In the data rows, 128 means zero.
Some points, each followed by its number:
[ 97 139 123 173 112 151 174 192 226 129 140  44 118  99  21 168 114 127
 129  99  55  61 133 118 189 112 122 154 165 128 218 156 127  37  90  92
  48 162 140 115 130 169 103 140 115 121  28] 0
[120 130  98  66 151 104 160 144 219 108 142 137 118  77 170 126 167 130
 123 109  36   0  88 154  44 138 140 152 113  64  89 114 137 146  99 102
 168 141  98 133 133 108  60 130 106  38  42] 1
[199 108 152  82 159  99 147 124 102 112 151 176 129 139 255 131 120 132
 117 123 176 103 143 119 131 110 192 151 123 132  87 121 109 149 133 135
 208 115 135 180 133  58 126 125 134 137 183] 2
[ 77 115 100 121 128 128  99  88  80 116 167 128 136 165 131 145 255 141
 145 145 233 143 161  76 150 174  49  82 104 168  36 111 135 109 139 174
 157 137 119 158 111  82  56 106 137  80 154] 3
[ 26 118 131 133 126  98 102 103 102 106   0 130 139 143 162 123  83 136
 122 134 141 135 186  94  71 148  85 140 143 166 186  92 108  75 125 149
 112 140 183 138 110   9 255 121 122  81  98] 4
[ 42 121 149 104 155 129 152 170  92  93 146 177 111 154 197 119 107 135
 115 111 149  94 128 142 188  77 208 124 206 234 151 142 174  98 110 122
  50 101 161 186 122 125  83 136 114 154 182] 5
[102 122 151 112 141 167  79 123  81 159 104 148 118 182 116 107 121  99
 144 139 194 168  61 131 199 174 117  83 223 159 118 145 101 191 124 162
 133 106 133 170 136 104 217 148 138 174 220] 6
[148  75 171  81 160  67 154  97 100 133 138 158 116 128 205 149 219 136
 114 102 117 158 101 127  62  51 240 161 255 145 117 110 137 189 133 152
  60 131 130 183 143 139 242 144 116 204 224] 7
[199 106 153 113 105 148 136 135 171 126 195 167 134 141 221 128  54 140
 140 108  62 154 168 111 125 115 132 171  72 116  78 169 144 188  93 108
 132 134 101  90 116 139   0 108 130  82  50] 8
[255 116 145 155 108 171 141 173 145 196 123 245 151 174 110 109 112 124
 122 120  22 196 146  89  97  60 161 230  42  82  89 221 147 132 121  82
  39 128 142  57 132 167  73  87 132  79  68] 9
[ 93 163 123 201  95  73 100 108  68 114  49   0 111 147   0 128  31 129
 135 136  65 255  26 191  84  90 109  90 165 174 170  66 116 183 115 146
 173  97 172  86 132 126 195 104 127 235 236] 10
[106 158  78 170 125 127  87  81  38 219 197 221 128 159 165 141 190 142
 135 133 224 169 191 145 130 174  94  91  60 144   2  94 100 110 132 161
 198 149  99 177 101 102  72 119 138  75 149] 11
[172 109 175 153 147 145 160 121  48 108 175 208 135 142 255 117 212 139
 105 114  21 109 156 164 194 115 238 160 142 122 120 170 145 112 131 159
 142 127 127 196 144 148  65 153 138 119 169] 12
[ 78  97 139 174 139  95 134 159 205 158 229 158 140  55  65 131 114 107
 109 132 121   0 138 209 255 142 165 167  60  33 166 156 158 160  81 106
  77 120 121 153 139 146 139 174 125 120  62] 13
[101 127 124 199 121 171 142 189 156 192 143 202 140  51 125 131 121 130
 112 133 243   9 142 146 155 159 168 156  40  39 143 136 152  61 150 116
 205 151 108 150 121 248 232 159 130  96  60] 14
[ 88 127 130  84 168 144 139 198 169 123 142 164 137  52  86  93  41 118
 124 125 142   1 178 151  63 145 143 156  78  67 149 165 118  57 141 117
 114 155 118 151 132 182 184 168 118  89  15] 15
[ 92 124 104 126 140 141  95  71  62 109 150 133 101 177 230 126 120 134
 132 143 105 150 138  72  91 176  67  81 111 154 126 113 119 144 147 153
 120 120  91 167 117 127 119 113 139  57 148] 16
[ 99 143  95 106 136 177  95  64  60 161 153 146 115 163 156 135 160 138
 122 138 117 143 149  59  94 175  42  58  29 182  72 127 114 117 159 172
 106 127 107 170 108  57  13 108 129 125 183] 17
New points follow, each followed by the numbers of its five nearest points above, looking only along the 5 directions in which the numbered points spread most, nearest first.
[ 60 127 108 132 140 153 167 174 222 108 152  47 136  53 139 156 141 134
 118 108 211  82 152  56 114 144 124 150 143 134 158 127 150  47 188  91
 191 107 115  66 127  29  79 144  87 172  33] 15 1 4 0 16
[239 107 124  78 148 135 172 178 253  92 159 106 136 114 110 132   0 125
 130  92 116  15 125 131 160 118 110 200 146 114 151 182 130 147 122  74
  65 126 120  87 119  73  38 124 102  81   0] 1 0 15 8 9
[159  98 154 172 100 255 140 131 141 116 201 155 124 118 178 134 125 122
 138 114 147  85 106 120 143 131 140 123 167 139  79 148 142 108 113 109
 182 118  74 112 127 166  57 132 112 101 140] 2 12 8 16 5
[170 146 138 156 108 130  73  85  57  95 155 175 128 166  45 139 124 109
 134 156 221 160  88 178  91 161 127  79 182 162  50  79 128 127 139 171
 243 130 123 159 130 196 187 149 163 164 255] 6 3 5 16 11
[ 83 161  98 126  90  72 107 112  80 173  98  38 116 124   0 148  96 128
 141 157 225 255  58  87 176  89  99  42 225 179 245 122 117  95 108 131
 106 127 164  69 132 157 239 117 107 201 235] 10 6 4 5 16
[ 68  97 147 183 138  88 145 122 120 116  86  51 131 106 255 125 201 153
 111 116  56 158 155 160   0  93 196 165 148 144 136  94 131 188 169 160
 120  98 138 145 132 115 159 121 135 181 176] 5 7 2 16 6
[168 108 118  93  93 217 168 173 225 130 113 127 127 108 201 110  85 124
 119 123 140   2 112 122  32 133 104 196 149 159 126 143 132 132 135 102
 145 143 105 141 123  82  15 143 121 156   0] 1 15 8 0 16
[ 43 146 134  93 122 111 114 107 111 201  76 131 119 169   0 138  50 133
 138 132 106 255  90  94 181  79  99 140 112 109 115 125 119 173 158 102
  50 116 178  53 123 223 242  87 132 138 183] 10 6 0 5 4
[ 97 164 118 113 124  99 115 133  33  86  61   0 111 159   0 122  99 134
 142 129 198 251  76 122 175  72  81  56 237 183 194  81 115 112  67 123
  98 132 190  80 144 167 216 105 131 247 230] 10 6 4 5 7
[132 164 148 197 107 147  84  86 115 114 105  95 119 187  87 105  56  94
 141 149 128 224  95 201 214 157  95  83 160 142 143 116 120 128 113 163
 130 121 134 169 144 130 229 150 144 211 217] 6 10 5 16 4
[159 140 148 102 123 181  75  67  66 124 132  68 131 180 121 146 242  98
 151 166 117 115  56 152 226 173  71  53 151 167  83 111  82 156 135 172
 102 140 125 180 129  88 247 150 165 185 255] 6 5 16 3 2
[  0 133 120 152 169  83  96 126 107 162  24 129 134 131 198 118 142 134
 123 131 255 172 190 128 218 159 103  78 138 134 123 113  99  74 105 143
 116  99 164 114 114 132 174 118 146 111 122] 6 16 4 3 5
[255 138  79 148 113 148 136 120 176 113  20  93 152  16   1 116 191 113
 119 154  39 185 127 106  21 135 126 131 195 114  37  67  89 189 140 145
 255 154 112  79 125 115 151 130 157 239 227] 6 10 16 5 4
[ 53 158 107 181 103  90 121 140 130 105  68   0 114 136   0 124 195 128
 137 147 174 238  78 191 110  93 101  85 159 183 145  97 132 121 135 119
 115 102 165  38 135 152 198 106 111 165 194] 10 6 4 5 16
[ 30 167 131 138 174 133 108 102 151 170   0 125 116 152 114 128  92 135
 126 115 166 153 167 170 123 138  66  94 128 145 120  89 135 109 121 123
 191 155 201 131 136 128 152 120 121 158 122] 4 16 6 3 5
